(in the rows, 128 means zero)
The rows of Y fall into 3 groups, which share some directions, and each row is roughly a mix of its group's hidden directions.
Y, 101 rows:
[[156 185 164 150 133 147 155 162 150 159]
 [ 77 105 120 105 123 131 132 130  56 102]
 [ 96 181 126 161  77  90 119 127 134 149]
 [116 205 119 134  97 149 138 128 121  85]
 [138 119 172 128 130 178 100  65 141 132]
 [127 133 172  65  98 164 113 123 120 162]
 [100  75 138 117 153 167 111  95 168 102]
 [ 50 142 163 127 124 130 104 119 164 139]
 [153  58 145 109 159 101 106 124 149 156]
 [153 131  70 161 159 157 128 150 153  87]
 [125 107 104 203 150  85 128 130 112 145]
 [174 141 108 125 161 183  92 139 150  99]
 [ 64 182 141 128 111 153 120 144  94 126]
 [156  56 108 134 165 104 128 123 113  97]
 [187 128 158  85 127  77 136 108 138 141]
 [ 78 135 125 157 125 164 149 163  77 103]
 [ 99  92 156  70 154 102 113 126  96 100]
 [108 147  72 173 122 118 108  89  88 133]
 [129 158 118 162 119 197 168 114 108 145]
 [136 118 132  73 119  77 115 105  84 159]
 [ 88 147 186 115 107  86 133 115 151 162]
 [125 109  84 164  90 105 182 109 134 101]
 [165 152 173 133 137 160 165 113 145  77]
 [ 73 106 123 128 106 127  96  81 167 158]
 [ 75 176 185 130 106 114 137 136 136 148]
 [106 155 127  91  62 157 100  99 138 137]
 [119  87 173  97 152 150  82 131 158 157]
 [117 126  83 209 143 113 127 138 137 145]
 [106 105 112  92  98 165 143  88  90  90]
 [136 104 129 176 138 110  85 113 132 192]
 [133 139  58 152 130 140 142 151  75 110]
 [152 117 104 148 188 181 164 143 126 119]
 [ 76 140  83 130  89 120 114  94 101 160]
 [183 134 205 132 126 125 128 118 149 122]
 [ 86 125 108 131  81  90 148  74 149 133]
 [120  81 111  73  97 153 122  83 141 139]
 [147 103 100 127 184 122 172 116 102  84]
 [125  74 107 132 176 151 157 118 161  91]
 [135 117 123 142 174 167 100 135 142 195]
 [120 145 111  69 138 156 165 184 117 126]
 [112 175 119 180  89 135 125 162 166 139]
 [ 67 134 161 138 134 162  86 145 131 166]
 [155 136 159  86 129 157 173 137 125  73]
 [143 136 104 164 151 192 178 122 109 121]
 [113 130 195  81 109 145  84 116 135 131]
 [168  93 148  79 179 121 147 156 121 141]
 [143 141 150  78 165 113 130 179 166 106]
 [130 102  78 132 160 112 116  84  74 141]
 [124 151  89 148 150 127 160 159 126  59]
 [162  94 137 154 151 109 104 147 124 196]
 [143 142 170 144 129 117  85 130 155 195]
 [108 145 143  51  87 145 140 141 113 112]
 [154 127 103 132 159 113 194 135 108  80]
 [156  78 102 177 131 122 142 123  84 162]
 [117 112 152 138  89 116  85 141 153 193]
 [179 136 167 114 172 137 129 161 155  91]
 [143 112 160  84  84 113 149 112 103  76]
 [135 121  88 167 174 120 170 124 114  82]
 [142  97 117 134 179 121 177 120 118  72]
 [151 142 108 117  92  66 154  98 109 163]
 [174 155 100 113 155 176  95 136 132  89]
 [131 103 171 157 201 116 120 149 129 109]
 [146 114 177 143 135  64 127 140  85 146]
 [141  89 118 138 179  89 120 150 183 135]
 [157 101  70 125 145 158  90 101 158 109]
 [160 153 172 175 146 106 106 130 170 155]
 [178 177 112 120 151 159  85 150 123 150]
 [162 109 134  81 185 110  87 149 120 129]
 [106 162 122 104 150 202 145 118 145 103]
 [ 92  85 150 125 123  99 113  94 180 160]
 [121 118  91 190 176 147 109 109 145 151]
 [173 170 113  87 148 134 122 138 103  77]
 [126 120 154  99 113 141  75 142 146 194]
 [119 150 194 112 122 135  74 150 137 158]
 [134 131  79 175 171 142 157 165 121 154]
 [140 117 101 138 178 116 169 111  92  76]
 [136 154  99 131 119 168 150 137  84  66]
 [124 119  99  79 161 173 128  87 116  93]
 [125  97 156 106 171 167 101 151 178 146]
 [103 171 166 154 147 138 144 165 173  99]
 [152 100 139 115 202 126 110 157 118 163]
 [170  79 145 113 173 112 138 166  96 118]
 [119 204 128 106 103 159 126 123 115  90]
 [120 131  82 196 130 122 135 133 108 176]
 [ 69  81 106 119 155 104 128 127 133  83]
 [138 114  92 171 138 181 149 151 123  81]
 [132 204 115 160 143 142 141 168 128 105]
 [171 145 134 200 151 114 163 146 137 126]
 [165  81 169  97 138 147  99  99 163 133]
 [113  79 110 193 154  97 134 104 121 114]
 [123  93  69 126 182 151 149 147 115 107]
 [151  89 116 162 145 124 158 126 190  92]
 [116 109  74 151 103 149 170 112 170  99]
 [105 132 171 109 135 171 132 127 138  59]
 [122  93 168 142 140 168  88 139 142 181]
 [155  73 134 139 145 143 109 108 194 132]
 [126 125 149 111  75 146 125 157 189 163]
 [129 130 133 108  67 101 143 156  83 168]
 [ 74 171 108 134 119  90  94 128 168 119]
 [137  99  93 176 167  79 112 151 134 149]
 [144 124 142 153 138  92  90 150 143 199]]

Here is one row of each group, with its name. Which group are the others in?
[190 100 159  97 144 157 100 132  98 146] : (68)
[182 104 156 144 183 131 141 130 153  93] : (61)
[123  97 196 108 129 121  82 135 141 163] : (121)

[104 147 111 180 131 119  87 116 147 186] : (61)
[ 92 144  94 157 132  64 104 134 157 105] : (61)
[133 136  75 170 157 137 176 166 111 127] : (61)
[102 167  92 165  97 142 171 115 107  94] : (61)
[146 143 121 124 188 179 150 167 149 144] : (61)
[150 102  91 153 120  87 145 101 185 148] : (68)
[ 87 154 101 153 160 151 106  93 169  96] : (61)
[ 93  66 128 146 117 121 131 129  88 178] : (68)
[128 139  79 103 149  65  98 117 142 156] : (68)
